In the data rows, 128 means zero.
Some points:
[147 100 138 121 171 133 186 229  97 176  95 185 114 123  99 138  96 167
 169 140 136 122 172 128 113 190 147 103 124 125 141 128 116  94 153  97
 130 124 184  78  99]
[168 112 113  98  94 114 105 106 135 129 105 123 111  98 135  98 203 135
 170  95  98 132 150 154 168 158 101 130 145 127  96 134 115 115 109 140
  88 112 191 100 110]
[ 78  89 204 205 196 229 189 128 123 142 133 135 184 154  86 159  87 145
  62 208 160  87 102 160 103 159 109  95  77 138 150 175 214 105 134 101
 165 211 107 133 120]
[147 100 118 105 117 121 108 173 121 110 128 164 107  98 104 159 137 143
 208 101 124 106 103 174 184 173 134 103 197 108 126 131 120 131 115 108
 106 238 153 133 108]
[ 76 155  91 149 128 162 145 149 128 144 114 127 135 183 108 113 113 101
 125 138 109 110  84 107 111  96 123 114 111  91 112 119 162 151 173 169
 129 121  96  79 125]
[104 104 136 118 119 113 120 147 106 130 130 151 111  95 119 164 126 165
 172  97 106  94 120 118 113 111 140 107 122 155 130 104 166 124 109  97
 124 162 207 125 110]
[178 138 132 110 101 100 109  93 154 122 100  97 118  98 114 115 192 151
 191  92  97 123 101 106 169 199 116 148 149 139  96 119 122 128 101 137
  93 126 113 124 103]
[149 115 124 114 125  96 132 179 119 162 132 146  95  94 109 130 162 125
 165  98 110 100 113 148 198 163 141 102 197 152 147 122 151 108 123 120
 109 154 138 133 107]
[146 183 121 107 134 109 123  68 179 109 194  80  79 123 131 100 112 100
 101 171 118 183 173  83  87  84 225 145  85  75  99 110 106 153  95 117
 183  70  88  93 138]
[ 82 134 123 118  96 158 139 105 129 105 148 128 153 149 231  63 113 107
  87 130 132 121  73 181 117 185  83 144 112  98 134 139 110 142 189 133
 169 115  91  93 156]
[123  98 135 187 153 136 112 126  73 136 101 123 103 120 126 153 104 131
 150 156 168  94 192 120 104 114 144 100 124 111 114 143  89 129 151  82
 148 106 165 191 103]
[146  96 116 131 114 122 135 196  89 124  97 156 112 113 122 194  98 110
 108 130 135 103 124 138 108 219 170  93 130 198 136 169 123 127 160 103
 109 128 127 170  97]
[136  98 146 141 159 107 115 169  93 145  96 144 120 132 131 133  93 115
 190 131 136 117 122 186 121 128 169  94 126 219 144 145 113 103 142 100
 132  55 154 161  94]
[149 137 106  99  89 104  93 105 133 116 111 131  99  93 132 100 165 149
 154  88  99 145 132 141 164 139 137 133 145 132 100 150 131 111 133 147
  91 153 182  97 119]
[138  91 143 114 145 121 130 116  93 164  92 163 113 129  91 105  93 157
 108 114 135 100 121 160 102 188 141  94 145 166 132 150 109 115 152  96
 119  91 141 214  96]
[149 146 146 125 142 156  90 143 129 111 172 102 179 123 105  81 134  99
  83 112 138 153 147  95 102 131 103 177  94 113 104  98 149 127 106 165
 122 150 103 149 215]
[103 167  94 120 117 127 113 104 173 162 140  90 105 114 225 107 144  75
 131 168 104 168 154 114 142 149 117 174 145  96  93 106 151 190 209 196
 107 134 111 143 118]
[156 149 132  99  90 109 116 112 105 151 119 125 111  92 146 132 140 147
 175  84  91 117 135 115 143 118 125 126 122  97  99 136 123 109  95 153
  82 120 138 145 105]
[171 129 124  97  91 108  95  81 121 130 110 129 108  91 134 107 167 143
 121  90 101  82 164 146 168 134 145 146 173 157 102 109 143 138 109 141
  86 155 102  66 108]
[ 94 166 127 179 126 123 102 141 164 138 135 164 107 153 153  95 142 109
 114 105 121 123 125 182 113 106  80 109 134 133 103 127 139 110 151 151
 119 160 119 111 228]
[169 126 142  95 122 117 115 137 117 132 118 159 103  98 106 132 148 149
 145  93 113  98 158 116 211 126 118 102 144 152 135 104 146 117 138  92
  98 184 157 174 105]
[ 91 120 112 109 139 117 107 146 124 102 107 135 106  90 101 159 139 154
 230 102 116 100 112 157 171 140 122 104 171 144 150 135 120  96 121 108
 106 153 156 176 119]
[ 84 160 111 122 139 217 166  89 186 128 158 147 119 213 103 100 110 119
 117 152 152 148 103 116 119  73 133 150  93 117 120 117 155 126 154 164
 126 117 113 166 145]
[149  83 135 125 206 132 114 158  98 162  99 125 131 137 118 150  96 154
 103 121 155 101 161 142 118  85 155 101 140 203 143 128 102 139 107  94
 110 126 182 146 108]
[152 108 151 151 114  99 138  93 123  81 152 144 166 149 128 157 136  99
  59 141 163 134 106 140  97  79  97 159  89 116 206 145  84  89  72 139
 255 125  82 132 119]
[124 144  87 111 128 136 129  91 124 110 117 101 137 110 170  96 147  71
 135 151  91 153 150  84 114 190 130 162 125  98 101 105 139 178 132 159
 107 117 106 200 158]
[105 140 122 146 141 110 117  65 136  87 155  84  78 142 134 163  99 100
 113 130 106 253 163  78  90 100 206 208  94  78 114 110 103 122 106 127
 132  55  87 100 142]
[104 122 108 186  92 124 230  85 151  79 154 111 139 186 101  93  76 113
 119 184 220 144 177  70  90 170 175  99  92  70 186 162  77 154  63 181
 146  65  97  49 122]
[172 138 107 112 111 140 112  95 231 103 166  86 148 104 147 114 113  69
 102 135  89 124 160 121 128 118 120 189 145  95  96 111 162 210 162 132
 101  93 117 173 167]
[ 67 106 166 142 232 145 200 155 127 103 111 157 166 135 122 103  84 152
  67 172 182 103 114 131 109 144  76 107  95 115 133 186 154 139 193 144
 171 162  88 134 111]
[153 179 116 169 105 144 152  93 113  82 110 135 143 169 180 138 141 119
 116 120 224 178  42 140  83  60  88 173 122  93 135 165  89 115  89 105
 106 123  94  65 106]
[ 85 146 122 135 122 127 107 185 158 134 137 128 178 161 181  94 212 112
 124 135 124 111 123 181 143 102  93 134 131 126 109 116 195 133  91 140
 127 143 101 113 181]
[124 248 119 186 100 118 146  79 117  77  87 111 156 161 185 132 113 122
  75 174 118 133  44  99  81  90  97 128 140 104 164 166  78 124  81 146
 138 178 102  70 116]
[168  93 142 132 158 149 156 201  97 161  91 105  98 130 146 166  89 172
 141 130 139 111 169  98 108  93 105  90 158 171 121 120 119 139 115  96
 127 105 140 172  97]
[117 136 119  90 105 132 103 104 148 136 196  89 149 176  91 116 113  85
  90 143 100 158 154 113 113 102 100 148 127 151 108 104 153 146 192 124
 133 124  91 100 205]
[135  95 119  92  87  92  78 112 120 139 196 108 161  93  70 171 134 223
 120  84  96 141 117  95 159  93 112 124 131 125 107  75 125 114  95 149
 122  91 170 127 108]
[101  85 187  99 129  91 112 179 101 214 130 148 193 107  57 203 167 149
  94 121 130 166  74 100 173  28 157 122  81 146 245  72  81  85 115  85
 180  91 142 100 170]
These points spread out most along one direction. Take the direction at right angles to it along which they spread out most. Go by this last direction. How far along it is each point below, from 0 to 99? The average is 50, and the first point in the table lies past the average. One standard deviation of the points above along it is 16.
[156 149 132  99  90 109 116 112 105 151 119 125 111  92 146 132 140 147
 175  84  91 117 135 115 143 118 125 126 122  97  99 136 123 109  95 153
  82 120 138 145 105] -> 34
[ 82 134 123 118  96 158 139 105 129 105 148 128 153 149 231  63 113 107
  87 130 132 121  73 181 117 185  83 144 112  98 134 139 110 142 189 133
 169 115  91  93 156] -> 51
[149 115 124 114 125  96 132 179 119 162 132 146  95  94 109 130 162 125
 165  98 110 100 113 148 198 163 141 102 197 152 147 122 151 108 123 120
 109 154 138 133 107] -> 43
[152 108 151 151 114  99 138  93 123  81 152 144 166 149 128 157 136  99
  59 141 163 134 106 140  97  79  97 159  89 116 206 145  84  89  72 139
 255 125  82 132 119] -> 68
[ 84 160 111 122 139 217 166  89 186 128 158 147 119 213 103 100 110 119
 117 152 152 148 103 116 119  73 133 150  93 117 120 117 155 126 154 164
 126 117 113 166 145] -> 55
[117 136 119  90 105 132 103 104 148 136 196  89 149 176  91 116 113  85
  90 143 100 158 154 113 113 102 100 148 127 151 108 104 153 146 192 124
 133 124  91 100 205] -> 42
[ 94 166 127 179 126 123 102 141 164 138 135 164 107 153 153  95 142 109
 114 105 121 123 125 182 113 106  80 109 134 133 103 127 139 110 151 151
 119 160 119 111 228] -> 47
[149 137 106  99  89 104  93 105 133 116 111 131  99  93 132 100 165 149
 154  88  99 145 132 141 164 139 137 133 145 132 100 150 131 111 133 147
  91 153 182  97 119] -> 29
